Questions about the array below.
1) The second entry on the diagonal from the top-right corner?
2) The first entry, reading row by row?
3) The fifth entry, reading row by row?
4) The third-last entry, reading row by row?
5) The entry directly above the largest entry?
6) The smallest entry in the last column?
7) The second entry on the main diagonal?
8) The entry just right of 8?
[[-19  11  -5   2  18  -6  25  -7   6   0  21  -9   2 -22]
 [-22  15  -6   3  24  -7  32 -10   9   0  10  -1 -23  27]
 [-23  23  -8   5  31  -9  42 -14  16   0  -4 -35 -13   2]
 [-21  14  -6   3  21  -6  30  -9   8   0  19  13   0 -11]
 [-17  10  -4   2  16  -6  24  -7   5  -1  12  -4 -21  -3]
 [-24  20  -8   4  28  -8  38 -12  13   0  -8 -32 -21  30]
 [-20  12  -5   2  20  -6  28  -8   7   0  -2 -35 -11  11]
 [-24  18  -7   3  26  -7  35 -11  11   1  15   2  10  16]
 [-21  27  -8   6  32 -11  45 -16  18  -2  19 -15   2  -8]]
1) -23
2) -19
3) 18
4) -15
5) 35
6) -22
7) 15
8) 0

Read these off the grid that follows. Indices start at 0.
1) What is the entry at row 1, column 0?
2) What is the entry at row 0, column 1?
3) What is the entry in the top-right corner?
4) What is the entry at row 0, column 2?
5) What is the entry just left of 30?
6) What is the entry directly above the centre entry?
7) What is the entry in the bottom-left corner?
8) What is the entry at row 1, column 1?
array([[203, 198, 189, 188, 190, 194, 193, 195, 195],
       [202, 201, 199, 199, 198, 198, 191, 193, 197],
       [209, 204, 190, 190, 191, 202, 187, 190, 201],
       [199, 198, 197, 197, 197, 196, 194, 195, 196],
       [196, 194, 193, 193, 194, 192, 197, 197, 193],
       [199, 199, 195, 195, 195, 201, 192, 193, 200],
       [213, 159,  50,  30,  73, 174, 217, 212, 195]])
1) 202
2) 198
3) 195
4) 189
5) 50
6) 191
7) 213
8) 201

Questions about the matrix below. Rows and columns are numbered from 0.
1) Read off the entry at row 2, column 0.
2) Read off the entry at row 0, column 0.
3) Read off the entry in the bottom-right corner.
4) Read off the entry in the top-right corner.
5) Read off the entry directly below the smallest entry.
6) Read off the entry in the bottom-left corner.
7) Read off the entry at row 0, column 1.
[[  9   1 -18 -22   5   3  55 -30   1 -11  -1 -18 -17 -22 -18  -5]
 [ 12   8 -17 -24  15  -2  44 -31  -3 -11  -3 -16 -19 -20 -18   3]
 [ 11   2 -18 -22   7   1  53 -30   1 -11  -1 -17 -17 -22 -18  -3]
 [ -8  -3   6  11  10  19  -8   1  -6  14 -14 -11  20  12   4  -9]
 [ -5  -6 -17   1  -4  32  31 -19   8   1  -7 -19   8 -20 -16 -14]
 [ -6   7  12 -10  32   3  -9  -9  -9   5 -14  -6   1  21   6   4]
 [  4  -3 -18 -13  -4   6  40 -21   8  -8   4 -15 -11 -22 -17  -9]
 [  2  -5 -16  -2  -8   4  24  -7  12  -6  10  -8  -6 -22 -14 -10]
 [ 12   4 -13 -18  -1  -7  15 -13   0 -11  12   2 -18 -18 -12  11]]
1) 11
2) 9
3) 11
4) -5
5) -30
6) 12
7) 1

Questions about the array below. Counting starts at 0.
1) Give the entry in row 2 and column 0.
2) Give the entry in the top-right corner.
3) Give the bottom-right entry.
4) Give the entry in the top-left corner.
5) Give the entry directly below the centre entry.
6) Give the entry directly above 0.
2  3  4  1  1  8  3  5  6  1  2
4  3  3  4  4  0  3  2  1  5  3
4  3  5  4  3  9  4  5  6  1  2
1) 4
2) 2
3) 2
4) 2
5) 9
6) 8

[-49  49  27 -44  16 -32 -35 -39  33]
Report the fifth entry.
Answer: 16
The 2nd largest entry is 33
The second entry from the left: 49
Report the entry just right of the centre entry.
Answer: -32

A = array([2741, 5270, 8273, 6199, 3730])
The entry just right of 2741?
A: 5270
The third entry from the right is 8273
The second entry from the right is 6199
The first entry from the right is 3730

B =
2,-16,-11,5,-8,5,-29,18,20,-5
5,-8,-12,7,7,-7,-20,1,-17,-23
9,-20,-24,24,3,-4,-5,-14,-12,-40
5,-5,-15,-10,14,-5,2,-12,-12,7
4,0,33,-7,20,-23,-13,0,28,2
-3,-3,-10,9,-21,7,-13,-9,-30,3
-1,-19,9,13,9,7,9,7,-14,-5
35,20,-4,2,-6,1,13,12,-14,12
22,-4,6,3,6,-2,-2,6,-32,-32
2,1,5,-22,12,10,15,-46,-16,7
7,0,-9,-14,-21,-2,-16,-4,-18,-13
1,-2,-5,-22,-5,-10,0,3,17,21
-4,-18,-8,-9,0,27,-18,14,-22,-18
15,-22,-8,9,7,21,-1,-19,-2,-8
-3,-32,-1,5,0,-25,-9,-3,-18,-8
Counting starts at 0.
Find the top entry of the column that holds the largest entry.
Answer: 2
The entry in row 2 and column 1 is -20
The top entry of the column that holds the smallest entry is 18
Find the bottom-right entry.
Answer: -8
Find the entry just left of the smallest entry.
Answer: 15
Find the entry in the bottom-left corner.
Answer: -3
The bottom entry of the column that holds the smallest entry: -3
The entry in row 1 and column 1: -8
The entry in row 0 and column 2: -11
The entry in the top-right corner is -5
The entry at row 1, column 0: 5
Find the entry directly below the largest entry.
Answer: 22
Find the entry just right of 27.
Answer: -18
Find the smallest entry.
Answer: -46
Find the entry directly above the largest entry.
Answer: -1
Find the entry at row 0, column 1.
Answer: -16
The largest entry is 35
The entry at row 2, column 2 -> -24
Find the entry just right of the smallest entry.
Answer: -16
The entry directly below the smallest entry -> -4
Find the entry directly below 22.
Answer: 2
The entry just left of 27: 0
The entry at row 2, column 0 is 9

data = [8063, 7416, 5788, 6616, 4245, 5877, 9310, 4492, 1175, 6355, 4184, 6870, 4058, 3590, 7254]
Find the entry just left of 5877.
Answer: 4245
Find the entry just left of the largest entry.
Answer: 5877
Find the entry just right of 4058.
Answer: 3590

[[-28.44  17.96 -18.55  12.82   6.69  15.51 -14.62  10.14  12.53 -10.12]
 [  1.49 -17.44 -11.64 -16.02 -17.47 -17.64   5.93  18.94   8.29 -16.11]
 [  2.26  -7.47  -0.57  -7.31  -0.07  -9.59  -2.83   1.44   2.74  -8.43]
 [ -6.02   5.77  -0.23  10.61   2.07  11.85  -1.78 -20.17 -18.38  11.41]
 [  8.91 -20.89   2.85 -10.65  -8.61 -14.76   4.66 -15.71 -17.88   0.59]
 [ -1.24   3.56  -1.94   3.29   4.44   2.85  -2.21  -1.88   0.03  -2.48]
 [-10.39  -3.07 -17.07   6.34  -3.22   3.95   2.68  -3.04  -8.88  -9.47]
 [  2.02  -0.09   1.28  -4.53  -8.66  -1.76   2.99   1.05  -2.22   2.19]]
What is the first entry on the diagonal from the top-right corner? -10.12
What is the smallest entry in the first row? -28.44
The largest entry in the first row -> 17.96
The entry just right of -0.07 -> -9.59
What is the second entry on the diagonal from the top-right corner? 8.29
The entry just left of 2.74 -> 1.44
The fourth entry from the end, reading row by row -> 2.99
What is the entry in the bottom-right corner? 2.19
The entry just left of 2.07 is 10.61
The entry directly below -20.89 is 3.56
What is the entry directly above -2.83? 5.93
The entry in the bottom-left corner: 2.02
The third entry on the main diagonal: -0.57
The entry directly below -3.22 is -8.66
The entry just right of 1.44 -> 2.74
The bottom entry of the column that holds the largest entry: 1.05
What is the second entry on the main diagonal? -17.44
What is the entry just left of -8.88? -3.04
The largest entry in the first column: 8.91
The first entry in the row that holds the largest entry is 1.49
What is the entry directly above the largest entry? 10.14
The largest entry in the last column is 11.41
The largest entry -> 18.94
The entry directly above -14.76 -> 11.85
What is the fifth entry in reading order? 6.69
The entry directly above -8.88 -> 0.03
What is the entry directly above 1.28? -17.07
What is the 3rd largest entry? 15.51
The entry directly below -2.83 -> -1.78
The 2nd entry from the end, reading row by row is -2.22

Read these off the grid that follows.
1) Find the fifth entry, reading row by row.
2) Find the entry just left of the centre entry.
3) Find the largest entry in the last row.
4) Find the smallest entry.
5) Find the third entry on the diagonal from the top-right corner.
6) Find the maximum.
7) Find the last entry, reading row by row.
8) Find the largest entry in the last column.
[[392 723 552 542 542 756 408 651 550]
 [542 487 549 601 420 197 542 673 491]
 [542 694 542 562 501 810 754 542 810]
 [504 445 572 698 361 754 526 349 834]
 [542 620 369 448 688 254 412 619 542]
 [869 529 700 504 542 298 385 672 542]
 [698 480 607 540 542 225 542 687 542]
 [569 861 728 698 526 730 489 628 701]
 [536 494 571 668 467 955 725 529 462]
 [510 542 526 399 706 542 761 554 193]
 [361 542 703 551 451 845 678 459 739]]
1) 542
2) 504
3) 845
4) 193
5) 754
6) 955
7) 739
8) 834
